Rows are one point carried round by a steady rotation, each followed by how many steps it has turned.
The counts run from 0 to 364.
10.7 2.4 9.8 12.7 -4.4 -6.8 -6.8 23.6 -15.7 -28.2 13.5 7.4 -1.0 -5.3 -5.9 -23.7 -9.8 -24.7 -10.8 24.4 -18.4 -13.5 -34.7 24.9 -2.0 11.9 -26.5 -12.3 -4.9 1.5 16.5 6.7 40.2 -5.7 -3.9 -39.3 -18.3 21.6 29.8 -1.8 -0.7 25.3 22.9 -1.8 9.9 6.0 -19.8 -13.8 11.9 5.5 -35.2 0.7 5.9 3.2 -13.1 18.2 20.7 1.5 -17.8 3.8 -5.6 -13.1 16.4 -12.0 25.4 2.2 7.4 -12.4 23.2 18.9 -9.4 -12.4 0.0 32.3 -26.8 4.0 -5.4 -3.0 21.6 2.7
127
-7.2 -5.1 19.6 14.9 -6.4 -6.3 -13.4 18.7 -11.3 -11.0 2.2 20.3 -3.8 12.1 -9.9 -1.2 -15.5 -16.9 -6.9 25.0 -17.7 -11.6 -21.4 13.7 -2.6 8.8 -17.6 -10.3 -11.1 -22.3 18.9 -1.0 17.5 0.7 11.6 -50.0 -24.5 -9.4 36.2 -9.3 2.7 25.7 13.6 8.1 20.4 23.0 -11.6 -7.3 28.7 -12.1 -38.8 -2.4 3.3 -3.1 -18.2 -0.7 9.8 19.0 -7.7 17.6 8.3 -25.8 3.4 6.3 33.3 -19.0 -18.4 13.1 6.6 14.0 -9.8 -3.9 8.3 33.1 -29.8 5.7 -0.2 -24.4 6.9 13.6
114
6.0 -13.7 10.1 13.0 -7.4 7.6 -13.5 1.4 6.2 -10.1 11.9 17.9 5.1 10.6 3.0 -6.1 -18.6 -11.2 -5.7 13.1 -21.8 -29.6 -32.7 27.9 -5.3 6.8 -38.7 9.2 -18.9 -2.8 4.8 2.3 35.5 0.9 -13.4 -47.2 -14.6 6.8 23.1 -6.5 8.5 29.7 17.1 -2.2 7.9 18.8 -4.3 -7.6 23.3 -4.5 -22.5 -12.1 -5.5 16.4 -9.6 7.5 22.5 2.4 -3.1 7.2 -6.2 -16.8 2.3 -1.0 31.5 -6.8 -12.6 -10.6 35.0 31.9 10.0 -10.9 -6.6 42.8 -18.6 -2.4 3.7 -14.3 23.3 8.0
69
16.6 -13.2 11.0 26.4 1.3 -16.2 -15.0 11.1 -22.5 -7.1 5.3 4.9 24.5 -0.6 -2.4 -20.4 -16.2 -37.3 -17.9 34.4 -14.8 -10.9 -44.7 23.2 -5.2 8.4 -21.6 -8.6 -1.4 -10.2 10.6 -1.6 23.1 6.4 -3.1 -31.0 -31.8 12.7 35.3 4.9 -3.6 19.8 22.7 5.3 11.6 10.8 -17.9 -10.7 5.1 -10.7 -22.6 -6.0 9.1 8.4 -19.3 15.5 24.7 5.6 -5.1 17.4 5.3 -22.1 2.5 -7.7 26.5 -6.8 7.9 6.5 19.1 21.9 -2.6 5.2 0.0 35.3 -31.2 -1.1 10.1 1.5 3.8 4.5
184
2.6 0.2 15.9 20.9 0.9 -3.1 -20.6 2.5 -3.1 -8.1 0.2 6.7 17.9 7.2 -13.1 -19.5 -13.2 -19.8 -5.8 23.2 -3.4 -28.3 -31.7 34.6 1.9 1.5 -17.7 -6.0 -7.8 -0.1 11.7 5.2 22.7 1.6 0.9 -47.0 -22.9 4.6 23.7 11.3 -2.0 33.3 31.0 12.3 18.9 15.2 -16.2 -22.9 34.0 -14.5 -24.7 -14.8 -5.9 0.4 -18.2 3.3 16.3 -0.5 -3.3 17.2 5.5 -28.7 -6.0 -4.2 31.6 3.2 -6.2 -8.5 25.5 29.0 -0.7 8.9 -5.6 17.8 -16.8 -3.4 -4.6 -14.0 18.8 7.4
49
3.3 -13.7 19.4 12.4 -2.5 -15.3 -22.0 -1.7 -9.1 -11.9 -0.8 10.5 11.0 0.2 -1.9 -12.1 -17.1 -37.8 -14.5 34.7 -11.6 -5.6 -43.7 17.8 24.0 12.6 -2.0 -19.4 -10.3 -11.8 -1.9 -12.1 12.8 -7.2 -1.8 -37.7 -28.8 -6.5 22.0 4.2 -5.9 13.2 15.4 0.3 4.5 23.4 -17.6 11.7 21.2 -15.9 -29.6 -0.2 10.3 6.4 -15.8 20.2 22.3 2.6 -17.0 20.8 13.8 -37.5 3.8 -13.0 19.4 -14.0 -2.3 13.5 15.6 -9.5 2.0 5.2 5.5 37.3 -20.6 7.7 -7.9 -18.8 18.9 2.5
111
-0.6 -6.5 11.6 19.6 -5.6 -7.9 -17.9 14.1 -15.5 -4.1 1.8 14.8 2.0 2.2 -11.2 -13.2 -21.8 -29.7 -10.2 25.6 -18.9 -9.5 -21.8 21.1 -0.1 11.5 -25.3 -5.8 -13.2 -18.1 12.8 -0.5 25.3 -2.0 11.5 -44.4 -39.5 -0.7 37.0 0.5 -5.1 26.4 18.9 -1.1 13.5 13.5 -15.0 -13.5 14.6 -13.0 -27.1 -5.0 11.4 -12.1 -18.0 1.4 13.1 18.2 -13.3 23.2 7.9 -24.5 -2.5 -1.4 38.0 -17.9 -5.6 10.7 12.4 24.7 -9.2 -12.2 -4.6 29.3 -31.2 -1.3 7.8 -13.0 2.0 14.9
115
5.0 -12.1 4.3 14.8 -8.5 -8.4 -16.6 5.2 5.6 -1.1 7.8 12.3 5.5 5.0 11.7 -1.2 -12.2 -25.8 -8.9 34.4 -31.2 -19.2 -28.7 9.6 -1.7 5.6 -34.2 5.4 -14.9 -15.0 12.2 0.0 19.2 9.9 -14.5 -35.4 -8.7 0.6 27.9 -8.0 21.5 36.6 17.4 -9.6 6.7 24.4 -12.8 1.3 7.0 -4.0 -22.8 -7.6 -1.8 12.7 -14.5 5.1 36.0 17.6 -1.3 21.0 -6.6 -26.3 -6.2 -1.5 23.3 -14.4 -18.5 -7.5 15.3 31.5 14.0 -3.2 15.1 47.4 -26.8 4.0 15.4 -15.1 19.7 13.7
88
3.4 5.1 11.1 17.2 5.5 -11.9 -14.6 9.1 -6.4 -7.8 -2.5 0.8 13.6 5.4 -9.4 -34.1 -3.3 -31.0 -9.0 38.4 -15.3 -17.3 -26.5 15.4 4.0 11.9 -11.1 -8.8 -5.7 -15.9 14.2 -2.9 12.2 -2.7 -5.7 -30.7 -18.8 -6.3 32.5 16.9 -0.3 36.3 30.7 8.7 13.0 15.3 -20.8 -12.2 22.1 -10.3 -22.5 -15.2 4.4 -4.0 -17.7 2.8 31.5 10.8 -2.0 25.1 13.3 -37.6 -14.1 -11.0 18.2 -2.2 -15.0 -8.9 19.5 22.2 4.9 24.3 15.9 22.3 -23.5 10.0 7.8 -18.1 17.9 12.4
30
-12.3 -17.4 15.5 14.6 -6.3 -14.8 -20.9 1.0 -0.2 -4.4 1.7 13.1 10.5 12.7 -7.0 11.3 -15.7 -26.6 -8.4 29.6 -14.6 -15.5 -27.3 17.7 -3.3 0.3 -22.6 -8.9 -14.8 -19.1 7.5 -4.1 12.5 14.6 2.1 -47.2 -21.7 -12.0 22.3 -2.0 10.6 29.7 17.1 3.2 11.7 30.0 -16.1 0.8 27.5 -17.9 -23.0 3.9 -2.9 5.6 -16.7 0.6 30.4 14.6 -2.4 20.9 6.7 -25.8 -8.7 0.3 25.4 -19.5 -17.9 11.9 4.6 19.9 7.2 5.2 5.6 42.4 -22.5 8.9 -0.5 -13.5 11.8 16.4
38
3.3 -3.7 10.0 17.8 2.5 7.4 0.2 4.8 -9.0 -15.2 16.9 17.8 -0.5 11.3 11.2 -15.0 -5.7 -19.7 -9.8 32.7 -25.6 -29.9 -36.6 16.0 -11.0 9.6 -25.1 -6.7 -5.1 7.9 -2.1 3.1 33.7 -5.1 -16.0 -31.2 -4.7 11.9 26.4 -10.2 6.8 36.2 21.0 -0.2 6.5 13.8 -9.2 0.7 17.2 -5.6 -26.5 -7.8 -4.3 27.8 -14.6 26.5 20.6 -7.1 -9.2 1.6 -6.9 -27.2 15.4 -12.8 20.9 0.1 -0.6 -14.0 37.2 18.2 4.2 4.5 4.2 42.4 -17.3 9.2 -1.5 -9.0 34.8 -2.9
280
-9.5 -3.6 20.4 10.5 5.7 -14.5 -14.3 3.0 -13.3 -8.2 -3.2 5.2 11.4 -3.1 -18.1 -9.3 -16.6 -34.1 -15.5 28.1 -12.4 -19.8 -35.6 12.6 -5.9 -1.8 -13.8 -10.9 -14.0 -20.3 12.6 3.2 17.0 -4.8 0.0 -30.2 -26.2 -7.8 31.9 7.9 -2.6 42.3 21.8 12.2 12.4 7.6 -35.3 8.0 13.1 -22.7 -19.7 6.6 -2.9 -0.5 -15.7 16.8 40.5 -8.4 -6.6 25.5 7.9 -33.0 -9.7 -13.3 22.2 4.2 -4.9 7.3 14.1 18.5 -2.1 24.2 3.0 25.8 -26.6 14.0 0.8 -0.9 13.7 7.8
104
-9.3 -14.7 24.7 11.2 3.9 2.6 -1.2 10.9 -23.4 -0.7 10.1 5.0 -4.5 2.5 4.0 -4.8 0.1 -23.0 -18.2 20.6 -25.5 -14.3 -31.3 -2.4 4.8 -13.6 -31.9 -8.1 -8.4 -10.0 24.5 4.2 13.7 1.5 -0.3 -46.0 -6.6 8.4 28.6 -23.6 14.1 34.6 19.8 16.7 19.8 10.8 -27.3 3.4 4.6 -6.4 -30.6 -7.6 -5.2 14.2 -13.2 30.4 30.4 0.6 -23.1 22.0 -17.4 -23.4 11.8 -10.2 14.2 5.4 -5.4 -10.5 13.9 18.9 1.9 3.5 5.4 38.2 -22.3 7.0 2.0 -3.1 28.2 -11.5
300
-1.8 -16.0 9.7 24.1 -3.2 -9.0 -23.4 9.8 -10.8 -1.9 9.2 11.8 25.5 10.4 -0.9 -9.7 -16.1 -17.4 -21.0 26.5 -19.9 -22.1 -26.6 25.6 8.6 2.1 -22.8 -11.5 -5.5 -13.7 11.6 -6.4 11.7 20.6 -2.4 -43.4 -26.2 3.3 12.8 1.6 2.4 23.7 31.3 8.8 7.2 25.4 -13.0 -2.6 17.5 -20.1 -29.0 -15.8 3.2 10.5 -18.2 -2.4 28.3 11.3 1.2 27.6 1.4 -21.7 -8.7 -6.5 27.4 -15.0 -12.7 4.3 15.6 25.1 9.8 5.4 3.8 39.7 -15.5 0.2 9.1 -6.9 17.1 14.8
316
-15.1 -5.8 23.3 15.7 0.3 -12.7 -7.2 15.3 -19.3 -11.7 2.7 25.0 -6.1 13.6 2.0 -0.7 -6.1 -21.6 -15.4 40.5 -17.8 -14.3 -20.8 -1.1 -6.5 -0.1 -10.9 -27.9 -0.9 -19.5 12.0 -1.0 10.7 -0.1 10.1 -36.8 -16.7 -7.3 35.2 -13.4 0.8 34.3 14.5 10.5 15.7 19.7 -15.1 10.0 20.3 -22.9 -37.9 3.3 2.4 3.5 -18.3 15.3 16.1 12.2 -9.2 19.2 4.0 -29.5 11.6 -4.3 23.0 -16.8 -13.8 19.6 4.7 10.7 -1.2 10.0 8.6 31.8 -20.5 12.2 1.4 -19.1 14.6 12.6
312
7.0 1.3 0.7 16.3 -3.1 -18.5 -8.7 14.6 -10.9 -18.8 -5.9 19.3 -3.0 -1.4 -8.7 -14.0 -30.5 -23.1 -9.5 33.4 -16.9 -21.6 -33.6 13.4 -22.5 20.5 -28.7 8.8 -20.3 -20.8 2.1 5.9 32.6 -5.4 5.3 -35.5 -26.5 12.0 43.6 4.3 -11.0 30.9 12.3 1.8 7.1 11.7 -10.9 -2.4 11.4 -8.3 -24.4 -5.3 5.6 0.3 -22.3 5.2 21.5 10.1 3.0 8.1 4.4 -23.3 -6.6 -6.2 35.0 -12.6 -8.7 1.2 27.3 26.3 -5.5 12.4 -3.6 35.1 -30.4 -1.5 8.6 -8.4 6.5 11.6
134
2.3 -9.4 21.2 18.4 5.7 9.9 -4.8 -1.8 -10.9 1.5 14.4 4.7 12.4 11.3 8.5 -12.1 -0.2 -28.3 -15.2 26.2 -19.5 -10.8 -34.6 19.5 10.5 -9.7 -28.6 -21.3 -2.4 4.3 6.8 -4.3 20.3 -5.3 -12.7 -36.8 -9.1 -4.3 24.8 -9.0 14.8 38.7 24.3 0.9 12.2 19.7 -19.2 -4.6 22.0 -12.6 -20.6 -0.1 -1.9 19.7 -13.1 36.0 24.3 -7.0 -19.2 22.4 0.1 -34.3 8.5 -7.3 20.0 4.9 0.8 -4.9 18.3 13.7 8.9 6.0 7.1 37.5 -23.6 4.2 -4.3 -12.7 24.8 -0.3
100
-6.5 -6.3 18.9 12.2 3.4 0.4 -18.4 2.8 3.0 2.5 -2.3 8.3 16.0 14.0 -12.5 -6.0 -11.6 -17.6 -9.6 16.5 -8.0 -26.0 -29.0 30.5 4.8 -2.8 -21.0 -4.9 -10.4 -9.4 14.5 -1.3 21.5 8.4 -2.8 -49.2 -19.1 -10.3 23.7 2.8 4.9 38.3 25.0 11.2 19.9 23.2 -20.2 -13.2 35.9 -20.1 -21.8 -13.9 -8.0 3.3 -18.6 2.5 17.8 0.4 -5.8 25.9 5.9 -28.4 -9.0 3.0 31.6 -6.9 -13.1 -0.5 17.1 26.9 7.5 6.6 -4.6 26.9 -21.4 0.9 -6.6 -17.8 14.8 6.5
248
1.4 1.1 17.3 11.7 -6.3 -18.7 -18.8 0.8 -7.3 -8.2 -3.7 15.7 -13.2 -0.8 -6.0 -19.0 -12.5 -28.8 -18.1 34.6 -14.0 -21.3 -33.6 -3.8 12.9 16.7 -6.6 -4.0 -18.9 -20.0 1.3 -1.1 3.6 -11.7 -0.6 -38.9 -20.8 -13.1 34.1 8.4 -4.8 28.2 18.2 11.1 6.3 15.1 -22.8 17.6 16.3 -18.4 -28.5 -10.8 0.2 4.3 -14.1 9.2 23.8 4.7 -11.3 22.2 7.8 -44.9 -6.9 -16.3 9.4 -13.8 -18.4 2.8 10.1 2.0 7.0 28.4 13.5 33.8 -19.3 9.4 0.6 -17.7 22.2 2.6
160
11.5 -14.3 7.2 13.7 -6.7 -5.1 -14.1 13.8 -19.5 11.8 4.1 6.4 11.1 -1.0 8.3 -22.1 -9.4 -31.7 -20.6 25.9 -29.3 -8.2 -23.7 7.8 9.1 9.4 -33.3 -3.5 -12.7 -18.5 15.3 -5.9 20.4 1.4 -0.7 -35.1 -25.9 -0.6 42.1 -1.7 2.1 32.5 18.4 1.0 9.2 10.4 -13.6 -3.7 -7.2 -5.8 -22.1 -15.2 7.8 0.9 -14.4 23.4 21.7 19.5 -21.2 35.7 0.7 -29.0 -2.5 -10.3 21.4 -13.1 -7.8 -0.6 15.8 22.8 4.4 -9.1 6.1 34.9 -29.8 3.1 13.6 -9.5 6.7 -2.6
165
-11.6 -8.5 23.6 15.7 4.3 -2.4 -6.5 7.3 -22.1 -25.4 9.4 17.2 -2.2 12.1 -4.5 -0.6 -8.9 -18.2 -7.0 31.8 -7.8 -18.8 -41.7 15.7 -14.0 -1.4 -18.0 -18.8 -3.1 3.6 0.8 2.4 32.6 -5.2 0.2 -35.9 -11.5 9.0 31.0 -15.9 -0.4 30.0 12.4 8.8 15.4 18.1 -14.1 6.1 28.4 -22.8 -30.5 6.0 -7.6 19.6 -15.4 27.9 17.1 -7.8 -16.8 2.0 3.6 -19.4 17.4 -15.4 28.2 -4.5 7.5 9.2 23.7 11.1 -6.4 4.9 -1.2 38.3 -24.7 3.5 -11.4 -5.1 22.1 5.5
330
4.7 -12.2 17.0 11.8 -10.6 -17.8 -15.1 8.3 -19.7 -25.3 -1.5 15.5 -6.1 -10.4 -4.3 -16.4 -23.5 -22.5 -18.9 26.7 -12.2 -20.2 -41.6 4.9 15.4 22.6 -8.7 -3.2 -22.3 -12.2 2.8 -3.2 20.0 -0.2 5.5 -41.7 -24.2 14.7 29.1 -3.7 -20.4 6.2 14.9 6.9 7.8 22.0 -13.8 13.9 10.0 -7.7 -40.5 -17.5 2.9 9.0 -14.4 14.7 9.4 8.3 -18.1 9.8 -0.4 -25.1 8.5 -18.5 13.2 -8.2 -3.6 1.7 17.9 -7.7 -13.3 9.2 1.5 42.2 -19.4 3.3 0.6 -13.9 29.0 -2.9
339
-1.2 6.5 10.9 6.7 -9.1 -12.7 -3.5 8.8 -10.7 -37.4 10.8 22.4 -20.2 -5.6 -8.9 -4.6 -13.2 -22.6 -4.1 34.0 -13.3 -23.9 -39.1 -3.2 -11.7 14.1 -15.6 -7.2 -18.1 -9.9 5.1 5.3 29.4 -17.4 -0.8 -37.4 -13.8 13.0 35.0 -7.9 -4.4 29.4 6.4 -0.8 8.7 14.1 -15.4 10.8 14.5 -2.8 -34.0 12.6 -1.8 6.5 -11.2 22.7 25.6 -3.4 -14.5 -7.4 3.5 -25.7 12.9 -19.6 19.4 -10.0 -3.8 -1.9 18.0 7.3 -6.5 0.2 10.9 40.6 -31.0 13.2 -3.3 -11.8 27.4 4.4
207
-6.5 -11.1 24.7 10.3 -5.9 1.7 -15.3 -2.4 -1.6 7.5 -7.6 21.4 -6.3 6.2 -5.0 -10.4 -16.9 -6.1 -16.1 16.1 -15.7 -31.5 -20.1 5.7 9.4 3.5 -20.8 2.0 -30.2 -21.8 5.3 -0.7 10.9 -7.3 3.2 -47.5 -16.3 -12.9 31.3 -1.9 -3.8 34.1 13.3 18.3 13.2 17.1 -21.3 13.1 20.1 -20.2 -22.1 -22.3 -10.3 9.1 -18.6 6.9 18.3 1.8 -14.3 34.0 -3.3 -41.4 -10.6 -12.5 20.6 -7.0 -22.4 -2.2 22.4 18.8 7.0 18.6 0.0 33.3 -16.2 4.9 -0.8 -16.6 23.9 -3.4
18
-11.1 -10.0 15.6 10.5 -4.4 -9.7 -21.7 9.2 -3.6 -8.6 11.2 12.4 6.8 1.6 0.5 10.9 -11.8 -20.7 -7.6 30.0 -21.1 -12.2 -16.1 26.2 0.2 -1.6 -30.1 -15.7 -14.1 -18.1 16.0 0.8 20.3 9.4 1.4 -43.0 -22.4 -6.6 19.8 -7.3 11.2 32.7 21.9 0.3 12.1 26.6 -19.5 -5.6 7.9 -11.3 -25.3 9.7 0.7 3.3 -11.5 8.1 34.1 13.9 -6.0 20.8 5.7 -18.7 -3.4 -5.8 33.9 -19.4 -15.0 7.2 4.2 26.3 2.0 -6.7 3.2 30.9 -26.8 10.3 6.3 -7.3 9.6 21.6
39
-3.0 -6.7 17.2 15.4 -0.4 -9.2 -4.4 13.4 -20.3 -14.5 6.1 27.7 -19.8 12.1 9.1 -6.8 -9.8 -20.5 -15.2 42.5 -22.3 -22.5 -28.3 -14.1 -11.0 10.9 -16.9 -1.5 -13.8 -9.1 5.7 0.2 13.9 -5.7 6.6 -33.8 -3.7 4.3 42.2 -22.0 2.5 36.2 7.2 10.3 7.9 13.7 -7.5 18.4 16.2 -14.6 -37.3 -7.0 0.7 14.7 -19.8 23.6 16.2 8.8 -10.0 11.6 -5.8 -31.2 15.5 -9.3 14.4 -7.4 -16.9 1.7 16.6 7.9 -2.0 12.3 14.3 38.9 -19.5 11.2 7.7 -17.4 22.2 -2.1
83
-1.5 -5.1 22.8 7.7 -1.7 -7.2 -18.8 7.9 -2.3 3.2 0.9 -2.2 11.0 -9.8 -18.5 -8.1 -14.3 -26.3 -7.5 13.9 -11.7 -16.1 -29.1 15.1 10.7 -4.1 -23.2 3.3 -14.9 -14.5 26.5 1.9 19.1 2.3 4.4 -44.9 -28.0 -10.6 29.1 5.5 0.2 32.4 21.8 14.8 21.9 11.1 -30.8 -12.7 7.9 -6.3 -22.4 -6.0 -2.3 -8.4 -12.8 7.2 36.8 -1.0 -9.7 29.5 -2.4 -33.0 -12.5 -9.5 23.4 -0.8 -15.2 -5.3 8.4 23.9 1.4 12.4 -1.2 25.8 -24.7 9.9 -0.4 -11.6 13.4 3.8
172
9.0 -12.4 11.3 19.3 1.0 -7.7 -11.4 -0.1 -16.0 -25.2 14.6 7.3 13.2 -5.7 -1.2 -20.6 -17.8 -20.4 -22.2 25.2 -11.7 -30.9 -42.8 20.7 -0.5 8.7 -19.4 -7.0 -11.6 6.0 -0.6 2.7 26.5 1.9 -13.7 -33.9 -16.2 21.1 17.6 7.4 -5.8 21.0 25.8 5.1 1.4 17.6 -19.9 10.3 13.6 -6.2 -30.5 -12.3 -5.5 22.6 -15.3 16.3 26.7 -10.2 -9.2 3.3 -7.6 -21.5 5.3 -24.7 16.2 4.4 8.0 -13.4 33.5 16.9 2.7 12.1 -3.3 40.6 -19.7 5.8 -2.0 1.5 32.0 0.8
204
11.7 -6.7 2.8 10.1 -11.5 -4.7 -26.1 5.0 5.8 -6.6 9.8 13.3 5.7 2.9 8.5 -23.8 -15.0 -24.8 -14.5 27.3 -25.3 -21.4 -26.6 16.1 12.1 24.0 -27.6 2.0 -26.8 -9.9 0.5 -0.7 23.3 -1.6 -16.1 -35.3 -17.6 3.9 20.6 11.5 1.7 28.4 21.6 -13.3 -6.2 23.7 -12.8 6.0 6.5 -1.0 -19.8 -15.3 3.6 7.5 -8.9 5.4 26.5 17.0 -5.2 19.6 3.6 -34.6 -11.0 -17.5 16.5 -12.2 -13.2 -13.5 25.9 21.2 13.2 3.4 9.4 41.6 -15.0 8.6 11.6 -18.2 25.1 8.8
12
-1.0 -8.6 18.0 3.0 -12.5 -4.0 -11.6 8.3 -10.6 -14.4 -0.2 24.6 -22.7 2.3 -5.6 0.5 -24.1 -17.3 -3.6 21.4 -16.9 -20.2 -33.1 3.6 1.6 19.1 -27.7 1.1 -24.6 -14.1 1.7 2.5 27.7 -12.2 8.9 -59.7 -17.4 -1.7 43.8 -11.8 -6.3 23.4 5.6 2.6 11.2 14.8 -9.0 3.3 19.4 -9.5 -35.8 2.2 1.7 -3.3 -15.5 15.3 7.5 8.1 -20.9 12.2 2.5 -26.9 10.0 -6.2 31.1 -16.9 -10.1 11.5 15.8 4.8 -12.5 -3.9 -5.7 38.2 -26.4 1.1 -2.3 -20.7 12.7 -0.1
65
